In the data rows, zero lies at 4.5, halfway between 4 and 5.
Every row has a hidden score from 0 to 30. What is each row's score? 15 is about the middle. The score is a weighted sum of the row's numbers plus the product of two more (or one squared), each taken from its middle value.
ndarray[6 6 6 7 8 0 4 4 7 5 7 4 2 6 4 5 3 6 3 6 5 5 6 6] -> 10
ndarray[6 6 6 7 7 0 4 3 6 5 6 3 2 5 4 4 3 5 3 6 5 3 5 5] -> 20
ndarray[6 6 4 6 7 0 4 3 6 5 6 3 2 4 3 5 3 5 3 6 3 3 5 6] -> 15
ndarray[6 6 4 6 7 1 3 3 6 6 7 4 2 4 4 5 3 5 4 6 3 5 5 5] -> 12
ndarray[5 6 4 7 8 1 4 3 6 7 7 4 2 4 4 5 3 6 4 7 3 5 6 5] -> 16
ndarray[5 6 3 6 8 2 4 4 6 7 7 5 2 4 3 5 3 6 6 7 5 5 6 5] -> 18
ndarray[5 5 3 5 7 1 4 3 5 7 7 4 2 3 3 5 3 6 6 7 3 5 5 4] -> 14
ndarray[5 5 3 6 7 2 4 3 5 6 7 3 2 3 3 5 3 6 4 7 5 5 6 5] -> 18
ndarray[5 5 3 6 7 2 4 3 5 7 7 4 3 3 3 5 3 6 6 7 5 5 6 5] -> 18
ndarray[4 5 3 5 6 2 4 2 4 6 7 3 2 2 2 4 3 6 6 6 3 5 5 5] -> 15
ndarray[5 5 3 6 7 3 5 4 4 7 8 4 3 3 3 5 3 7 7 7 5 6 6 5] -> 15
ndarray[4 5 3 5 7 2 4 2 4 6 7 3 2 3 2 4 3 7 6 7 5 5 6 4] -> 20
ndarray[5 4 3 5 7 3 5 3 4 7 8 4 3 3 3 5 3 7 7 6 5 5 6 5] -> 15
ndarray[4 4 3 5 6 3 5 3 3 6 7 3 2 3 2 4 3 7 6 7 5 5 6 4] -> 20
ndarray[4 3 3 5 5 3 4 3 3 6 7 3 3 2 2 4 3 6 6 6 3 5 5 4] -> 20
ndarray[4 4 3 5 7 3 5 3 3 6 7 4 2 3 2 4 3 7 6 7 5 5 6 4] -> 21
ndarray[4 3 3 4 6 3 4 3 2 6 7 3 2 2 2 4 3 6 6 6 5 5 5 3] -> 23
ndarray[5 4 4 4 6 3 5 3 3 6 7 3 3 2 2 4 3 7 6 7 5 6 6 4] -> 17
ndarray[4 4 3 4 5 3 4 3 2 6 6 3 2 2 2 4 3 6 6 6 5 5 5 3] -> 23
ndarray[4 4 3 4 5 3 5 3 2 6 7 3 3 2 2 4 3 6 6 6 5 5 6 3] -> 18
ndarray[5 4 4 4 5 3 5 4 3 6 7 3 3 3 3 5 3 7 6 7 5 6 6 4] -> 14
ndarray[5 4 3 4 5 3 5 3 3 6 7 3 3 2 2 5 3 6 6 7 5 5 6 3] -> 20
ndarray[5 4 3 4 5 3 5 3 3 6 6 3 3 3 2 5 3 6 6 7 5 6 6 3] -> 21
ndarray[5 5 4 4 6 3 5 4 3 7 7 4 3 3 3 5 5 7 6 7 5 6 6 3] -> 13
ndarray[5 5 3 4 5 3 5 4 3 7 7 4 3 3 3 6 5 7 6 7 5 6 6 3] -> 14
ndarray[5 5 3 4 5 3 5 3 3 6 6 3 3 3 2 5 3 7 6 7 5 5 6 3] -> 21
ndarray[5 6 3 4 6 3 5 3 3 6 7 3 2 3 3 5 5 7 4 7 5 6 6 3] -> 14
ndarray[5 6 2 4 6 2 5 3 3 6 6 3 2 3 3 5 3 7 4 7 5 6 6 2] -> 20
ndarray[5 6 2 4 6 2 6 3 3 6 6 3 2 4 3 5 3 8 4 9 6 6 7 3] -> 16
ndarray[5 7 2 4 7 2 5 3 3 6 6 3 2 4 3 5 3 8 4 7 6 6 7 2] -> 22
ndarray[4 2 8 6 5 7 4 7 7 3 3 5 7 7 8 4 5 1 6 2 6 5 2 5] -> 14
ndarray[4 1 8 5 4 6 3 7 6 3 2 4 7 6 7 4 5 1 4 2 5 5 1 4] -> 17
ndarray[5 2 7 6 2 6 3 7 6 3 2 4 7 6 7 4 5 1 4 2 5 6 1 4] -> 22
ndarray[4 2 8 7 5 4 2 7 7 4 3 4 6 6 7 5 5 2 4 2 3 5 1 5] -> 17
ndarray[4 2 7 7 5 5 2 7 7 4 3 5 6 7 7 6 5 2 6 2 3 6 1 5] -> 22
ndarray[5 3 6 8 4 4 2 7 7 5 3 4 6 7 6 7 3 3 4 3 3 6 2 6] -> 26
ndarray[3 2 4 6 5 3 1 7 6 5 3 4 4 6 5 7 3 3 4 3 2 6 2 4] -> 29
ndarray[5 4 3 8 4 4 2 6 7 5 4 4 4 7 5 8 2 4 3 4 2 5 5 6] -> 28
ndarray[5 4 3 7 6 3 2 6 7 6 5 4 4 6 5 8 2 4 4 4 2 5 5 5] -> 26
ndarray[6 5 3 7 4 4 3 5 7 5 5 3 4 6 4 9 2 5 3 6 2 3 7 6] -> 17
ndarray[4 4 3 6 6 3 2 5 6 6 5 4 4 5 4 8 2 4 4 6 2 5 4 5] -> 20
ndarray[5 4 2 6 5 4 2 3 6 6 6 3 3 4 3 7 2 4 4 6 2 3 6 5] -> 20
ndarray[6 5 4 6 5 3 3 4 6 5 7 3 3 4 3 7 2 4 3 6 3 3 6 6] -> 17
ndarray[6 5 4 6 5 4 4 3 6 5 7 3 3 4 2 6 2 5 3 6 3 3 6 6] -> 19
ndarray[6 7 4 7 7 2 5 3 6 5 7 3 3 5 3 5 3 5 3 7 5 3 7 7] -> 13
ndarray[5 5 4 6 5 2 5 2 5 4 6 2 2 4 2 4 3 4 2 6 5 3 6 7] -> 17
ndarray[5 5 4 6 4 3 5 3 6 4 6 2 3 4 2 5 3 5 2 6 3 2 6 8] -> 12
ndarray[5 4 4 6 5 3 5 3 5 5 6 2 3 3 2 5 3 5 3 6 3 2 6 7] -> 14
ndarray[5 4 4 6 4 4 4 3 5 5 6 2 3 3 2 5 3 5 3 6 3 2 6 8] -> 13
ndarray[5 3 3 7 3 5 3 5 5 5 5 2 4 4 2 7 5 5 3 6 2 0 4 9] -> 19
ndarray[6 2 6 6 4 6 4 4 5 6 7 2 4 2 3 6 3 3 4 6 5 2 5 8] -> 6
ndarray[4 4 2 6 3 5 4 7 4 5 5 5 6 4 4 8 9 5 6 4 3 5 3 8] -> 11
ndarray[4 2 3 4 2 6 3 6 3 5 4 4 6 3 4 6 9 3 4 3 3 5 2 6] -> 16
ndarray[1 1 4 4 3 5 2 7 3 5 3 5 6 4 4 7 7 3 4 2 3 5 1 5] -> 20
ndarray[1 1 6 4 5 6 2 8 3 5 4 6 7 4 5 8 7 5 6 3 3 6 3 5] -> 14
ndarray[1 2 6 4 5 6 3 8 3 6 4 7 7 4 5 8 7 5 7 3 3 7 3 5] -> 8
ndarray[1 1 6 3 5 6 3 8 3 6 3 6 7 4 5 7 7 5 6 3 3 6 2 4] -> 9
ndarray[1 1 6 3 6 7 3 8 3 6 3 6 7 4 6 8 7 5 7 3 3 6 3 4] -> 5
ndarray[1 1 6 3 6 6 3 8 3 6 3 7 7 4 6 8 7 5 7 3 3 6 3 4] -> 7
ndarray[0 2 4 2 6 6 2 7 2 6 3 7 6 3 5 8 7 5 7 3 3 6 2 3] -> 12
ndarray[5 5 4 5 5 5 8 3 7 1 4 2 4 8 6 2 3 3 4 4 7 3 5 6] -> 15
ndarray[5 4 4 5 5 6 7 3 6 1 3 2 4 7 6 1 3 3 4 4 7 3 5 5] -> 17
ndarray[6 4 4 4 4 6 7 3 6 1 4 2 4 7 5 1 3 3 3 4 7 3 5 5] -> 18
ndarray[6 4 6 4 4 6 7 3 6 1 3 3 4 6 6 1 3 2 3 3 6 3 4 5] -> 14
ndarray[6 3 6 5 3 7 7 4 6 1 3 3 4 6 7 1 5 1 3 3 6 5 4 4] -> 14
ndarray[5 3 7 5 3 7 6 5 6 1 3 3 6 7 7 2 5 1 4 3 6 5 3 5] -> 11
ndarray[5 2 7 5 2 7 5 5 6 1 2 3 6 6 7 2 5 1 4 2 6 5 2 4] -> 20
ndarray[4 2 7 5 3 7 5 6 6 2 2 4 7 6 8 3 5 1 4 2 6 5 2 4] -> 12
ndarray[6 3 8 6 3 7 5 7 7 3 3 4 7 7 8 4 6 1 4 3 6 6 3 6] -> 6
ndarray[4 2 8 5 4 6 4 7 7 2 3 4 7 7 8 4 5 1 4 0 5 3 2 5] -> 13
ndarray[4 2 8 6 3 6 4 6 7 2 3 4 7 6 8 4 5 1 4 2 5 5 1 5] -> 13
ndarray[6 3 7 6 2 6 4 6 7 2 3 4 6 6 7 4 6 1 3 2 5 3 2 6] -> 18
ndarray[6 3 7 7 4 4 3 7 7 3 4 4 6 6 7 4 5 1 3 2 2 2 2 7] -> 13
ndarray[7 5 7 8 4 4 4 7 8 3 5 4 6 7 6 6 5 2 3 3 3 2 4 9] -> 9
ndarray[7 6 6 7 3 3 4 6 7 3 5 3 3 6 4 5 5 3 2 4 2 0 5 8] -> 14
ndarray[6 6 6 7 4 2 5 5 7 3 5 2 3 5 3 5 3 4 1 4 3 2 5 8] -> 16
ndarray[7 7 6 7 5 2 5 5 7 3 6 3 3 6 4 5 5 5 2 6 5 2 6 8] -> 10
ndarray[6 7 6 7 5 2 6 4 7 4 6 2 3 6 3 5 3 6 2 6 5 3 6 7] -> 13
ndarray[6 7 4 6 5 2 5 3 6 3 5 2 2 5 3 4 3 5 1 6 5 2 6 7] -> 16
ndarray[5 6 4 6 5 1 5 3 6 2 5 1 2 5 3 4 2 5 1 4 5 2 5 6] -> 26
ndarray[6 7 4 6 7 1 5 3 7 3 6 2 2 6 4 4 3 6 2 6 6 3 6 7] -> 11
ndarray[6 7 4 6 6 2 6 3 7 3 6 2 2 6 4 4 3 6 2 6 6 3 6 6] -> 14
ndarray[7 7 4 6 6 3 7 3 7 3 6 2 3 7 4 4 3 6 2 6 7 3 6 6] -> 16
ndarray[6 7 4 6 5 3 6 3 6 2 5 2 3 6 4 4 3 5 1 6 6 2 5 7] -> 16
ndarray[6 7 4 6 5 3 6 3 7 2 5 2 3 7 4 4 5 5 2 6 6 2 5 7] -> 13
ndarray[6 7 4 6 5 3 6 3 6 2 4 1 3 7 5 4 3 4 2 6 6 2 5 7] -> 12
ndarray[7 7 4 6 5 4 6 3 7 2 5 2 3 7 5 4 5 4 2 6 6 2 5 8] -> 7
ndarray[6 6 4 5 2 4 5 5 7 2 3 2 4 7 6 3 5 2 2 3 6 0 3 8] -> 6
ndarray[6 5 4 5 2 6 5 5 6 2 3 3 4 7 6 3 6 1 2 3 6 0 2 8] -> 8
ndarray[6 4 6 5 2 7 5 6 6 2 3 3 7 7 7 4 6 2 3 3 6 2 2 7] -> 10
ndarray[4 5 2 4 6 4 6 0 4 3 5 2 2 4 3 3 5 4 3 6 6 2 6 5] -> 16
ndarray[5 4 3 3 6 6 7 1 4 4 5 3 3 4 3 4 5 4 4 6 5 2 6 5] -> 9
ndarray[6 4 2 3 7 6 7 1 3 4 6 4 3 3 4 4 5 4 7 6 5 2 6 4] -> 11
ndarray[6 4 2 2 6 7 7 1 3 4 5 4 3 3 4 4 6 3 7 6 5 2 6 3] -> 11
ndarray[5 4 2 1 6 7 7 2 2 4 5 5 3 3 4 3 6 3 7 4 5 3 5 2] -> 12
ndarray[5 4 3 1 5 7 6 3 3 5 4 7 4 3 5 4 6 3 6 4 3 5 5 2] -> 6
ndarray[5 4 3 1 6 7 7 3 2 5 5 6 4 3 5 5 6 4 7 4 5 6 5 2] -> 7
ndarray[5 4 3 2 5 6 6 3 2 5 4 7 4 2 4 5 6 3 6 4 3 6 5 2] -> 14
ndarray[5 4 3 2 5 7 7 3 2 5 5 7 4 3 5 5 7 4 6 4 5 6 6 2] -> 11
ndarray[5 4 3 1 4 6 6 4 2 6 4 6 4 2 4 5 6 4 6 4 3 6 5 2] -> 8
ndarray[4 4 3 2 4 6 6 5 2 6 4 7 4 3 4 6 7 4 6 4 3 7 5 2] -> 10
ndarray[4 4 3 2 4 6 5 4 2 6 5 7 4 3 4 6 7 4 6 4 3 7 5 2] -> 10
ndarray[4 4 3 1 4 6 6 3 2 5 4 6 4 2 4 5 6 4 4 4 3 6 5 2] -> 10
ndarray[2 2 4 4 4 7 4 7 4 3 2 4 7 6 8 5 6 2 6 2 6 3 2 5] -> 7
ndarray[3 4 3 3 3 7 6 6 3 3 2 5 6 5 7 6 7 2 6 3 6 6 3 4] -> 9
ndarray[5 6 3 3 4 5 7 5 2 5 4 6 4 3 5 7 9 4 4 4 6 9 6 3] -> 9
ndarray[5 7 4 2 4 5 7 4 2 5 5 4 4 2 3 6 7 4 4 6 5 6 6 3] -> 5
ndarray[5 7 3 2 5 4 7 3 2 5 5 3 3 3 3 6 6 5 3 6 6 5 6 3] -> 8
ndarray[5 7 3 3 6 5 7 3 3 5 5 3 3 4 4 5 5 6 3 6 6 5 7 3] -> 7
ndarray[5 7 3 3 6 4 7 3 3 4 5 2 3 4 4 5 5 6 3 6 6 5 7 3] -> 7
ndarray[6 8 3 3 6 3 7 3 4 4 5 2 3 4 4 5 5 7 3 7 7 5 7 3] -> 11
ndarray[5 8 3 3 6 4 7 3 4 4 5 2 3 5 4 5 5 7 3 7 7 5 7 3] -> 9
ndarray[5 7 2 3 5 3 6 2 4 3 4 1 2 4 3 4 3 6 2 6 7 3 6 3] -> 22
ndarray[5 7 3 4 6 3 7 2 4 3 4 2 3 6 4 4 3 7 2 7 7 5 7 4] -> 16
ndarray[5 7 2 3 5 4 7 3 5 3 4 1 3 5 4 4 3 7 2 6 7 3 6 3] -> 16
ndarray[6 8 3 4 5 4 7 3 5 3 4 2 3 6 4 4 3 7 2 6 7 5 6 4] -> 17
ndarray[5 8 3 4 5 4 7 3 5 2 4 2 3 6 4 4 3 7 2 6 7 3 6 4] -> 19
ndarray[6 7 3 4 5 4 7 3 5 2 4 1 3 6 4 4 3 6 1 6 8 3 6 4] -> 21
ndarray[6 7 3 4 5 5 7 4 6 2 4 2 3 7 5 4 3 7 2 6 8 3 6 5] -> 14
ndarray[6 7 3 4 4 5 7 3 6 2 3 1 3 6 4 4 3 6 1 6 7 3 5 5] -> 17
ndarray[6 6 6 6 5 3 4 3 6 4 6 3 3 5 3 6 3 4 2 6 3 2 6 7] -> 13
ndarray[6 5 4 6 4 3 3 3 6 5 6 3 3 4 2 6 2 4 2 6 3 3 6 7] -> 16
ndarray[6 5 3 7 6 4 3 3 6 6 7 4 3 4 3 7 2 5 4 7 3 3 6 6] -> 19
ndarray[6 5 3 6 6 4 4 3 6 6 7 4 3 4 3 7 2 5 4 7 3 3 7 6] -> 13
ndarray[5 4 2 5 7 3 3 3 4 7 7 5 3 3 3 6 2 5 6 6 3 3 5 4] -> 21
ndarray[5 3 3 5 6 4 4 2 4 6 7 3 3 2 2 5 2 5 4 6 3 3 5 5] -> 17
ndarray[4 3 3 5 7 3 4 3 4 7 7 5 3 2 3 5 2 6 6 6 3 5 5 3] -> 21
ndarray[5 2 3 4 6 4 3 3 3 7 7 4 3 2 2 5 2 5 6 6 3 3 5 4] -> 21
ndarray[4 3 3 4 7 3 4 3 4 7 7 5 3 2 3 5 3 7 7 6 5 5 5 4] -> 17
ndarray[4 3 3 4 7 3 4 3 3 7 7 5 3 2 3 5 3 7 7 6 3 5 5 3] -> 18
ndarray[4 2 3 4 6 4 3 3 3 7 7 4 3 1 2 5 3 6 6 4 3 5 4 3] -> 24
ndarray[4 2 3 4 6 3 3 3 3 7 7 5 3 1 2 5 3 6 7 6 3 5 5 3] -> 24
ndarray[4 2 4 4 6 4 3 4 2 7 7 5 3 2 3 5 3 6 7 6 3 5 5 3] -> 19
ndarray[4 2 4 3 6 4 4 4 3 7 7 5 3 1 3 5 3 7 7 6 3 6 5 3] -> 14
ndarray[4 2 4 3 6 4 3 4 2 7 7 5 3 1 3 5 5 6 7 6 3 6 5 3] -> 16
ndarray[4 2 4 3 6 4 3 4 2 7 6 6 3 1 3 6 5 7 7 4 3 6 5 2] -> 23
ndarray[4 3 4 3 6 5 4 5 2 8 6 6 4 2 4 6 5 7 7 6 3 6 5 3] -> 7
ndarray[3 2 3 2 5 4 3 4 1 7 5 5 3 1 2 5 5 6 6 4 2 6 5 2] -> 22
ndarray[4 4 3 3 6 4 4 5 2 8 6 6 4 2 3 6 5 7 7 6 3 7 6 2] -> 13
ndarray[3 3 3 3 3 7 5 6 3 3 2 5 6 5 6 4 7 2 6 2 6 5 3 4] -> 15
ndarray[6 5 3 2 4 6 6 4 3 5 5 6 4 2 4 5 6 3 6 4 3 6 5 2] -> 14
ndarray[4 4 2 2 4 5 5 4 1 6 5 5 4 2 3 6 6 4 4 6 3 6 5 2] -> 13
ndarray[4 5 2 2 5 4 5 3 1 6 5 4 3 2 2 5 5 6 4 6 3 6 5 2] -> 16
ndarray[4 6 2 3 6 4 5 4 2 7 6 5 3 3 3 6 6 7 6 7 5 6 6 2] -> 14
ndarray[5 6 2 3 6 4 6 3 2 7 6 4 3 3 3 6 6 7 6 7 6 6 6 2] -> 14
ndarray[5 6 2 3 6 3 6 3 2 6 5 4 3 3 3 5 5 8 4 7 6 6 6 2] -> 19
ndarray[4 7 2 3 7 3 6 3 2 6 6 4 2 4 4 6 5 9 4 7 6 6 7 2] -> 14
ndarray[4 7 1 2 7 3 6 2 2 5 5 3 3 4 4 5 5 8 4 7 7 6 7 1] -> 16
ndarray[4 7 1 3 7 3 6 2 2 5 5 3 2 5 4 5 5 8 4 9 7 6 7 2] -> 16
ndarray[4 4 6 3 3 7 7 2 6 2 2 5 6 7 7 1 5 5 4 4 9 6 4 3] -> 12
ndarray[6 6 6 6 7 1 2 4 5 6 6 4 2 4 4 6 2 5 3 4 3 3 5 4] -> 21
ndarray[3 4 4 6 8 3 0 6 5 6 4 6 4 5 6 7 2 5 4 3 2 3 2 4] -> 26
ndarray[4 5 6 7 7 3 1 7 6 6 5 6 6 6 6 7 3 5 4 3 3 5 4 5] -> 20
ndarray[3 5 6 6 7 3 1 6 6 6 4 6 6 7 6 7 3 5 4 3 3 5 4 5] -> 18
ndarray[2 4 4 6 6 4 1 7 6 6 4 7 6 7 5 7 5 6 4 3 3 6 3 5] -> 20
ndarray[2 4 4 6 6 4 1 6 6 6 4 6 6 6 5 6 5 6 4 3 3 5 3 5] -> 21
ndarray[1 4 4 5 7 4 1 7 5 6 4 7 6 6 5 7 5 5 4 3 2 5 3 5] -> 17
ndarray[1 3 4 5 7 5 2 7 5 6 4 8 7 6 5 7 6 6 6 3 3 6 3 5] -> 18
ndarray[0 3 6 5 6 5 2 7 5 6 4 8 7 6 5 7 6 6 6 3 3 6 2 5] -> 15
ndarray[1 4 4 5 6 5 2 7 5 6 4 8 7 6 5 6 6 6 7 3 3 6 3 6] -> 12
ndarray[0 2 6 5 6 5 2 7 5 5 3 7 7 5 5 6 6 6 6 3 2 6 2 5] -> 15
ndarray[0 2 6 5 5 5 2 6 4 5 4 7 7 5 4 6 6 6 6 3 2 6 2 5] -> 18
ndarray[0 2 6 4 4 6 2 7 4 5 4 7 7 5 4 5 6 6 7 3 3 6 2 5] -> 14
ndarray[0 2 6 4 4 6 2 6 3 5 3 8 7 5 4 5 6 5 6 3 3 6 2 5] -> 15
ndarray[0 2 6 4 4 5 2 6 4 5 3 7 7 4 4 5 7 5 6 2 3 6 2 4] -> 19
ndarray[0 2 6 3 4 6 3 6 3 5 3 8 7 4 4 4 7 5 6 3 3 6 2 4] -> 13
ndarray[0 2 6 3 3 6 3 6 3 5 3 7 7 4 5 5 7 5 6 3 3 7 2 3] -> 13
ndarray[1 3 7 3 4 6 4 6 3 6 3 8 7 4 5 5 7 5 7 3 3 7 3 3] -> 8
ndarray[1 3 6 2 3 6 4 5 3 5 3 8 7 4 5 4 7 5 6 3 3 7 3 3] -> 6
ndarray[0 2 6 2 3 5 3 5 2 4 3 8 6 3 4 4 7 4 6 3 3 7 3 2] -> 20
ndarray[1 3 6 2 3 6 4 5 3 5 3 8 6 4 5 4 7 5 6 3 5 7 3 3] -> 6
ndarray[1 3 6 2 3 6 5 5 2 5 3 8 6 4 5 4 7 4 6 3 5 7 4 2] -> 11
ndarray[2 4 6 1 3 6 5 4 3 5 3 8 6 4 5 4 7 4 6 4 5 7 4 2] -> 3
ndarray[2 4 4 1 3 6 5 4 2 4 3 8 6 4 5 4 7 4 6 4 5 7 4 2] -> 10
ndarray[3 5 4 1 2 6 5 3 2 4 3 7 6 4 5 3 7 4 4 4 5 7 4 1] -> 14
ndarray[3 5 4 2 3 5 6 4 3 5 3 8 6 4 5 4 7 5 6 6 5 7 5 2] -> 6
ndarray[3 5 4 1 2 5 6 2 2 3 2 7 6 4 5 3 6 4 4 4 6 7 4 0] -> 22
ndarray[5 7 4 2 3 6 7 3 3 5 4 7 6 5 5 4 7 5 4 6 7 7 6 1] -> 9
ndarray[4 6 3 1 3 5 7 1 3 3 3 5 4 4 4 2 6 5 4 6 7 7 6 1] -> 16
ndarray[9 7 7 6 0 4 4 5 5 3 4 4 4 5 5 4 3 4 2 2 5 5 5 5] -> 28
ndarray[7 7 8 6 1 4 4 5 6 3 3 5 6 6 6 3 5 4 2 3 6 7 4 4] -> 21
ndarray[5 5 8 6 2 5 3 6 6 3 2 5 7 7 7 4 5 3 3 3 6 6 3 4] -> 20
ndarray[5 5 7 5 1 5 3 5 6 3 2 4 7 6 7 3 5 3 3 3 7 6 2 4] -> 19
ndarray[7 6 7 6 5 2 4 3 6 4 6 3 2 3 3 4 2 6 2 4 5 3 6 5] -> 28
ndarray[8 6 7 7 3 4 4 5 7 5 5 5 4 6 4 6 2 6 1 4 5 5 7 7] -> 2
ndarray[3 4 6 6 4 5 2 6 7 4 2 5 7 7 7 6 5 4 4 3 6 6 2 5] -> 21
ndarray[4 5 7 6 3 5 3 5 7 3 2 5 7 8 7 4 5 5 4 3 7 6 2 5] -> 18
ndarray[7 6 6 6 6 1 4 3 6 5 7 4 2 4 3 4 2 7 2 6 6 5 6 5] -> 17
ndarray[6 7 4 6 7 0 4 3 6 5 6 4 2 4 3 4 3 7 3 6 6 5 6 4] -> 23
ndarray[7 6 6 6 5 2 4 3 6 5 6 4 3 4 3 4 2 6 2 6 5 5 6 6] -> 14
ndarray[5 6 4 8 5 4 2 6 7 5 4 6 6 7 5 6 3 7 4 4 5 6 4 7] -> 22
ndarray[1 3 6 6 5 5 2 7 6 4 3 6 7 7 6 5 6 6 6 3 5 6 2 5] -> 21
ndarray[1 3 7 5 6 6 2 7 6 5 3 7 7 7 6 6 6 6 7 3 5 6 2 6] -> 10
ndarray[1 2 7 5 6 6 3 7 6 4 3 7 7 6 6 6 6 6 7 3 5 5 2 5] -> 16
ndarray[1 2 7 4 5 6 2 7 5 4 3 7 7 6 6 6 6 6 7 2 3 5 2 5] -> 11
ndarray[0 1 7 4 5 6 2 7 5 5 3 7 7 5 6 5 5 6 7 2 3 5 1 4] -> 15
ndarray[1 2 8 4 6 7 3 8 5 5 4 8 7 6 7 6 6 6 7 3 3 6 2 5] -> 1
ndarray[1 1 8 4 6 6 3 7 5 5 4 8 7 5 6 6 6 6 7 3 3 6 2 4] -> 9
ndarray[0 0 7 3 6 5 2 6 4 5 3 7 7 4 5 5 5 5 7 2 2 6 1 3] -> 18
ndarray[0 1 8 3 6 6 3 7 4 6 4 8 7 5 6 6 6 6 7 3 3 6 2 4] -> 4
ndarray[0 1 7 3 6 6 2 6 4 6 3 8 7 4 6 5 6 6 7 3 3 6 2 3] -> 10
ndarray[1 1 8 3 6 6 3 7 4 6 4 9 7 4 6 6 6 6 7 3 3 7 2 4] -> 3
ndarray[1 1 7 3 6 6 3 6 4 7 4 9 7 4 6 6 6 6 8 3 3 7 3 3] -> 7
ndarray[0 1 7 2 5 5 2 6 3 6 4 8 6 3 5 5 6 6 7 3 3 7 2 2] -> 12
ndarray[6 6 3 5 5 6 7 6 6 1 2 3 4 8 7 2 5 3 3 3 8 2 4 5] -> 19
ndarray[6 6 4 5 5 7 6 6 6 1 3 4 6 8 8 3 5 3 3 2 7 3 4 5] -> 14
